One turning vector, and how many ticks it has turned
The counts run from 0 to 922.
[-0.86 -1.09  0.32 -0.09  0.12  0.45 -0.80  0.04  1.54 -0.92 -1.06  1.89
 -1.91 -1.39 -0.76  4.42  2.97 -2.39 -1.47  0.88  1.18 -2.53 -0.96 -0.98
 -1.22  1.09  0.18  0.88  2.89  1.31 -2.28 -1.46 -0.49 -1.84  0.66 -1.85
  2.64 -0.66  0.62 -2.27 -1.59 -0.33 -0.70 -0.02  0.04  2.81  2.34  0.44
 -1.48  1.64  0.91 -1.06  0.16  0.55 -1.21  0.75  0.80  3.40  0.34  2.02
  4.28 -0.94  0.54] -> 592
[-0.56 -1.46  1.94  1.15  4.06  1.62  2.21 -3.55 -0.14 -0.75  0.43  0.24
 -1.82 -3.44  1.96 -1.63  0.40  2.55  0.67  2.59  2.33  0.53 -1.36 -0.08
  0.62 -1.29  0.30  1.66 -0.58  0.32  0.59 -1.85  0.63 -0.68 -0.22 -1.15
 -1.40 -0.69  0.58  2.86 -1.62  0.74 -0.27 -1.14  1.13 -0.64 -1.18 -0.24
 -1.06 -1.29 -0.17 -0.63 -3.65  1.06  2.89  3.68  0.15  1.80 -0.97  0.86
  1.42 -4.19 -1.13] -> 442
[ 1.19  0.57  3.82  0.79  1.42  1.89  1.77 -1.30  2.44 -0.36 -2.57 -0.88
  0.57 -0.05  0.02 -3.95  0.25  2.10  3.84  2.02 -0.33  0.14 -1.16  0.44
  2.85 -0.40 -0.58  1.46 -0.21 -2.15  0.81 -0.69  0.94 -1.44 -0.43  0.29
 -3.35  1.49  0.93  0.19 -0.47 -1.20 -1.10 -1.99 -0.07 -1.08 -1.81  0.17
  0.84 -2.00  1.78  1.31 -1.48  0.93  2.44  2.87  0.68  2.75  1.09  1.17
  2.94 -2.67 -0.53] -> 359
[-2.24 -0.41 -0.60  3.41 -2.24 -0.70 -1.70 -1.08  0.36  0.99 -1.00  2.20
  1.48  1.06 -0.02 -1.02 -0.49  0.37  3.44  2.50 -1.01 -1.17 -0.06 -0.75
 -1.74  0.89 -0.29  1.18  1.51 -0.27 -0.91  4.40  3.65  1.36 -3.72  2.23
  1.03  2.64 -0.74 -1.78 -0.20 -2.98 -3.07  0.24  0.22 -2.49  1.96 -1.68
 -1.13 -0.97 -0.60  2.64  2.24 -0.11 -0.03 -0.96  2.13 -0.21  1.07  1.18
  1.23 -0.08 -0.51] -> 57
[ 3.37 -1.89  1.61  0.58 -0.84  2.60  1.75 -1.13  1.91  0.82 -1.12 -2.10
 -1.91 -1.20  0.13  1.58  0.45 -1.60  2.17 -0.34 -3.44  2.00  2.42  0.42
  2.65  0.44  0.52 -0.97  1.96 -1.37  1.48  1.50 -1.74 -0.28  0.24 -0.20
  1.19 -0.11 -0.42 -0.32 -1.49 -0.80  1.44 -1.61 -3.08  1.84  0.24  2.76
  0.43  0.40 -0.77 -0.92  0.98 -0.80  0.94 -1.25 -2.04  1.96 -1.50  4.94
  2.26 -1.82  1.31] -> 178
[ 2.07 -1.84 -0.52  0.10 -0.19 -0.97 -0.90 -0.21  1.36  0.95 -2.20  1.64
 -2.22 -0.04 -2.13  2.96  0.19 -1.29  0.37 -1.58 -2.59 -0.67  0.17  0.37
  2.35  2.83 -0.16 -0.46  2.82  1.61 -2.33  1.27 -0.78 -2.36  0.17 -1.54
  1.94  1.97 -0.27 -2.56 -0.74 -0.37  2.38  0.75 -1.78  3.57  2.11  2.03
 -0.81  2.57 -0.26 -1.29  1.86 -0.62 -1.68 -1.05  0.68  2.72 -0.28  1.39
  2.80 -0.10  3.40] -> 427
[ 0.00 -2.35  0.72 -0.61  2.77  1.35  0.94 -1.36 -0.17 -0.16 -1.73  1.97
 -0.74  1.65  0.11 -2.30 -2.13  2.01  2.56  0.46 -1.22  2.70  0.22  2.23
  0.66  0.23 -1.08 -1.61 -1.19  0.61  2.24 -0.27  0.77  2.48 -1.28  3.59
 -0.08 -1.47 -2.68 -2.48  0.51 -0.12  1.88 -0.66 -1.29 -1.55 -0.67  1.74
  1.61  1.25  3.08  1.01 -0.91 -1.74  2.16  1.62 -3.28 -1.41 -1.73  2.93
 -0.43 -0.81 -1.27] -> 0
[-1.36 -0.80 -2.73  2.01  0.26 -1.50 -1.69 -1.91 -0.56 -0.61 -0.90  3.39
 -1.79 -0.59 -0.25  2.55  0.44 -1.10 -0.43  1.45  2.37 -0.43  0.34 -1.44
 -4.47 -0.30  0.45  2.25  2.14  2.98 -0.66  0.47  2.67 -0.81 -2.35  1.06
  1.00  0.88 -0.32  1.01 -3.18 -1.49 -2.05  0.83  0.30 -0.10  2.20 -2.16
 -3.56  0.44 -1.52 -0.61  0.47 -1.39 -1.97  0.07  2.69 -0.58  0.61 -1.26
  2.75 -1.01  0.44] -> 545
[ 0.81 -2.72 -1.79  0.58  0.63 -0.09 -0.13 -1.28 -2.77  0.04  0.08  1.73
 -2.45 -2.57  1.84  2.64  1.26 -2.18 -1.08  1.41  0.42  1.81  2.24 -1.52
 -3.23 -2.24  0.70  0.65  1.70  2.33  1.75  0.12  1.40  0.83 -1.64  0.23
  1.74 -1.58 -0.08  2.01 -3.34 -1.42 -0.55 -0.15 -0.05  1.00  1.70  1.12
 -3.46 -0.36 -2.16 -0.79 -0.42 -2.57 -1.33 -2.70  0.26 -1.57  1.08 -0.26
  0.40  0.13 -0.84] -> 720
[ 2.11 -1.49  1.05 -0.39 -0.17 -1.33 -0.27  1.20  1.10 -0.28 -1.68  2.80
 -1.64  3.06 -3.53  1.51  0.15 -0.10  0.20 -2.34 -1.52  0.24 -0.81  0.73
  3.48  3.87  0.36 -0.05  2.17  1.22 -3.80  0.27  0.00 -1.53  0.95 -1.03
  0.33  1.59  0.73 -2.27  0.51  0.99  1.49  1.50 -1.94  2.30 -0.23  0.80
  0.57  3.05  1.93 -0.71  2.41  0.14  0.61 -0.23  0.63  2.03 -0.06  2.36
  1.95  0.38  3.72] -> 428
[-0.72 -0.88 -0.80 -3.02  0.14  1.05 -1.01 -1.17  0.41  0.25 -1.35  0.76
  0.29 -2.36  2.15  3.54  1.60 -2.56  0.93  4.47  0.27 -3.07 -1.66 -0.99
 -1.64  0.51 -1.17  0.41  1.46  0.08 -0.16 -0.19  1.15  0.41 -0.17 -0.51
  0.91 -2.29 -0.44 -3.67 -1.55 -2.93  0.10 -1.01  1.36  1.66  2.85  0.86
  0.59  1.25  0.89  1.00 -1.38 -1.13 -1.18 -0.18 -1.47  3.94  0.20  1.71
  1.96  0.11 -3.23] -> 415
[ 2.18 -1.30  0.64  3.97 -2.73  0.54  0.10 -2.06  0.43  0.66  0.15  0.05
 -1.94 -2.17 -2.10 -1.42  0.92  0.14  0.81 -1.01 -2.52  2.37  2.16 -0.86
  2.11 -0.28  0.57  0.84  1.70 -1.75  0.75  3.62 -1.68  0.72 -0.96 -0.36
  0.00  2.13  1.52  4.93 -0.93 -0.01 -1.21  0.28 -0.59  1.71  0.33 -1.36
 -1.36 -2.65 -2.64  0.32  1.59 -0.33 -1.04 -2.82  1.03  0.33  0.08  1.25
 -1.07  0.26  1.45] -> 455
[ 2.73  0.20  0.14  3.65  2.22  1.13  1.77 -2.74  1.54 -1.15 -1.70 -1.05
 -1.41 -0.76 -1.40 -1.80 -0.29 -0.39  3.25 -0.58 -1.14  3.36  3.02 -0.67
 -0.73 -2.24 -0.12  1.67  0.90 -1.00  2.62  0.48  0.24 -0.36 -2.00  2.94
 -1.40  2.12  0.50  3.73 -2.56 -1.22 -1.10 -1.52 -1.06 -0.23 -1.11  0.47
 -1.36 -0.99 -1.69  0.05  0.48 -1.57  1.08  0.64  0.75 -1.10  0.10  0.17
  2.99 -2.73  0.60] -> 701
[-0.68 -1.56  1.33  2.83  2.48  1.04  1.12 -0.26  1.30 -1.45 -0.67  1.56
 -2.87  0.21 -0.15  2.43  1.25  1.00 -0.97 -0.52  2.22  0.69 -0.89  1.04
  0.02  0.50  0.96  1.63  1.35  3.54 -3.02 -1.43  0.85 -1.58  1.52 -0.83
  2.19 -0.68 -0.67 -0.40 -0.83  1.31  0.00  0.94 -0.20 -0.34 -0.18  0.92
 -0.47  1.76  1.35 -2.21 -0.34  1.26  2.40  2.40  1.44  0.29 -1.80  2.98
  3.93 -3.53  2.88] -> 270
[-2.34  0.34 -1.86  0.12  2.16 -0.65 -1.81 -1.01 -0.90 -1.66 -0.73  4.59
 -0.28 -0.17 -1.21  0.62 -0.67  0.57  0.72  2.17  2.06 -1.29 -0.73 -1.01
 -4.26 -0.57 -0.76  1.09  0.46  1.05  1.60 -0.69  2.80  1.06 -2.58  3.99
 -0.04  0.40 -1.11 -1.69  0.18 -2.61 -2.76  0.62  1.50 -1.37  0.90 -3.17
 -1.16  0.84  2.29  2.46 -0.93 -1.14 -0.78  2.13 -0.22 -1.19  1.41 -1.37
  0.60  1.45 -2.35] -> 469
[-1.57  0.86  3.29  0.72  0.07  1.16  0.74 -0.32  2.16 -1.40 -0.75  1.57
 -0.26 -0.17 -1.75 -2.09  0.59  3.32  0.67  0.72  1.74 -0.43 -3.30  0.56
  2.07  1.03 -0.26  2.53 -0.49 -1.65 -0.17 -1.01  0.92  0.19  0.78 -0.55
 -1.77 -0.07  2.13  1.19  1.83  0.48 -2.84  0.51  2.17 -2.06 -1.61 -2.74
  1.51 -1.38  3.35  1.39 -2.11  3.05  3.03  4.19  0.24  1.83 -0.37  1.81
  0.97 -0.50 -0.08] -> 688
[ 0.34 -0.28  3.25 -1.29 -1.76 -0.86 -0.21  1.70  3.12 -0.11 -1.73  2.48
 -0.67  2.60 -3.78  0.36  0.90  0.63  0.71 -2.38 -2.00 -0.74 -2.37  1.40
  3.84  3.75 -0.07  0.15  0.73 -1.01 -2.39  1.03 -0.33 -0.57  1.04 -0.03
 -0.21  0.87  0.51 -2.54  2.25  0.18  0.30  1.38 -0.34  0.97 -0.26 -0.85
  2.20  1.39  3.34  1.22  1.64  1.01  0.09  1.29  0.03  2.62  0.14  3.25
  1.00  2.21  2.69] -> 181
[-1.48 -1.45 -0.28  2.17  2.94 -1.51 -1.08 -2.30  1.42  0.01 -1.51  3.10
 -0.78 -0.18 -3.78 -0.93 -2.12  3.15  1.40 -1.00 -0.38 -1.43 -1.95  1.43
  1.72  3.52 -1.89  1.37 -1.01  1.92 -0.97  0.82  0.77 -1.05 -0.44  0.10
 -1.32  2.73 -1.00 -1.27  2.58  1.06  0.89  1.68  0.11 -0.29 -0.03 -2.12
  0.02  2.66  0.34  0.56  0.32 -0.19  0.36  3.95  0.25  0.93 -0.33  0.81
  0.56 -1.29  0.97] -> 275
[ 3.29 -1.50  1.17 -2.64  1.54  2.05  1.58  0.12 -0.55 -0.59 -0.34  2.16
 -4.28 -1.92  0.07  3.01  1.91 -1.10 -2.79 -0.46 -0.28  1.99  1.07 -0.45
  0.42 -0.60  1.11  0.19  1.43 -0.48  1.37 -2.85 -1.47  0.25  2.37 -0.68
  0.17 -3.68  0.02  1.16 -2.58  0.55  0.83 -0.72 -1.15  2.63 -0.80  1.86
 -0.06  0.31  1.51 -1.28 -1.15 -0.11  0.27  0.00 -3.32  1.75 -1.37  2.23
  0.78  0.42  0.36] -> 419
[ 0.17 -1.54 -0.92  0.56 -1.35  1.17 -0.81 -1.26 -1.20  0.00  0.12  1.21
 -1.59 -3.18  1.77  3.38  2.21 -3.29 -0.18  2.47  0.02  0.26  2.00 -2.08
 -3.81 -2.20  0.37  0.34  1.67  0.48  2.55  0.99  1.03  1.96 -1.38  1.10
  1.59 -2.26 -0.70  1.25 -3.45 -2.57 -2.47 -1.20  0.37  0.73  2.51 -0.09
 -1.95 -1.17 -0.96  0.48 -0.16 -1.03 -1.98 -1.98 -1.21 -0.76  0.24  1.49
  0.51  0.87 -2.59] -> 67
[-0.01 -1.46 -1.70  3.44 -1.87 -2.01 -0.78 -1.35 -0.34  0.80 -1.32  1.82
 -0.49 -0.43 -0.90 -0.71 -0.29 -0.33  1.61  0.96 -1.27  0.32  1.04 -0.86
  0.17  1.39  0.28 -0.16  2.17  1.46 -1.69  4.40  1.79 -1.22 -3.13 -0.91
  0.60  4.18  0.27  0.18 -1.48 -1.74 -0.92  0.81 -0.23  1.28  1.42 -0.73
 -2.92  0.09 -2.83  0.81  2.16 -1.36 -1.75 -2.64  3.34 -0.20  1.94 -1.20
  1.14 -0.09  1.27] -> 380
[ 0.83 -0.79 -0.65  2.04  1.71  1.78  1.60 -2.28 -1.49  0.07 -1.18  1.14
 -1.15 -0.62  0.93 -2.63 -1.48 -0.16  3.47  0.89 -1.35  3.45  2.74  0.73
 -1.52 -1.94 -0.29  0.09 -0.67  0.30  3.72  1.81  1.07  2.56 -3.02  4.03
 -0.31 -0.15 -1.73  1.27 -1.36 -1.65 -0.38 -1.80 -1.83 -1.84 -0.78  1.24
 -0.65 -0.62 -0.79  1.30 -0.46 -2.06  1.53 -0.31 -1.50 -2.61 -0.62  1.30
  0.50 -1.12 -1.56] -> 801
[ 0.92  0.03  3.50  3.59 -1.73  0.57  1.11  0.78  1.68 -0.69 -0.31  2.43
 -0.82  1.28 -3.10 -2.78  0.74  3.46  0.72 -1.88 -0.75  1.76 -1.05  0.82
  3.48  1.79  1.21  2.01  0.41 -1.65 -1.72  1.38  0.19 -0.54  0.48 -0.30
 -1.43  2.37  1.88  2.19  1.23  0.12 -1.21  1.26  0.16 -0.51 -1.54 -2.03
  0.90 -1.00  2.40  0.62  0.87  2.24  2.24  0.89  0.93  0.13  0.01  2.48
 -0.43  0.85  2.64] -> 282
[-0.53  1.28  2.25  3.78 -0.87  1.54  0.92 -0.49  1.57 -1.67 -0.22  0.52
 -0.03  0.44  0.95 -0.41  2.15  1.69  1.48  1.10  2.38  1.10 -0.41 -0.06
 -1.06 -1.75  0.85  2.25  1.84 -1.46 -1.97  0.15  2.04  0.08 -1.15  1.24
  0.24  1.43  1.85  2.16 -2.31 -1.31 -4.37 -0.52  0.92 -2.76 -0.51 -1.36
 -0.66 -2.70  0.58  0.33 -0.40  1.93  2.82  1.82  2.69  0.30 -1.10  3.24
  3.61 -1.96  1.12] -> 288
[-1.83 -2.09 -0.38 -3.38  2.40 -0.05 -0.20 -0.65 -0.63  0.59 -2.10  3.50
 -0.51 -1.24  0.90  2.74 -0.12  0.04 -0.69  3.75  1.31 -3.59 -3.34  0.60
  0.01  2.37 -0.87 -0.27  0.06  3.22 -1.08 -1.36  2.14 -0.25 -0.31 -1.68
 -0.31 -1.88 -1.46 -4.17  0.05  0.01  1.27  0.91  1.11  1.69  1.75  0.38
 -0.06  1.76  1.72  1.07 -1.91 -0.91 -0.41  2.04 -0.89  3.42  0.50  0.78
  0.92 -0.50 -1.74] -> 92
[ 2.52 -1.84  0.66 -2.21  4.18  0.98  0.57 -2.58 -0.66 -0.68 -0.87  1.81
 -4.23 -4.54 -2.91  0.97 -0.07  1.23 -1.29 -0.08 -0.11 -0.22 -0.79 -0.40
  1.99  0.88 -1.26  0.98 -0.90  0.72  2.69 -2.65 -2.26 -0.91  0.96 -1.09
 -2.34 -1.37 -0.42  1.89 -0.23  1.78  2.45  0.05  0.03  3.57 -0.50 -0.35
 -0.19  0.54  0.44 -0.08 -2.96 -1.45 -0.85  2.48 -2.69  3.20  0.46 -0.37
 -0.33 -0.13 -1.02] -> 596
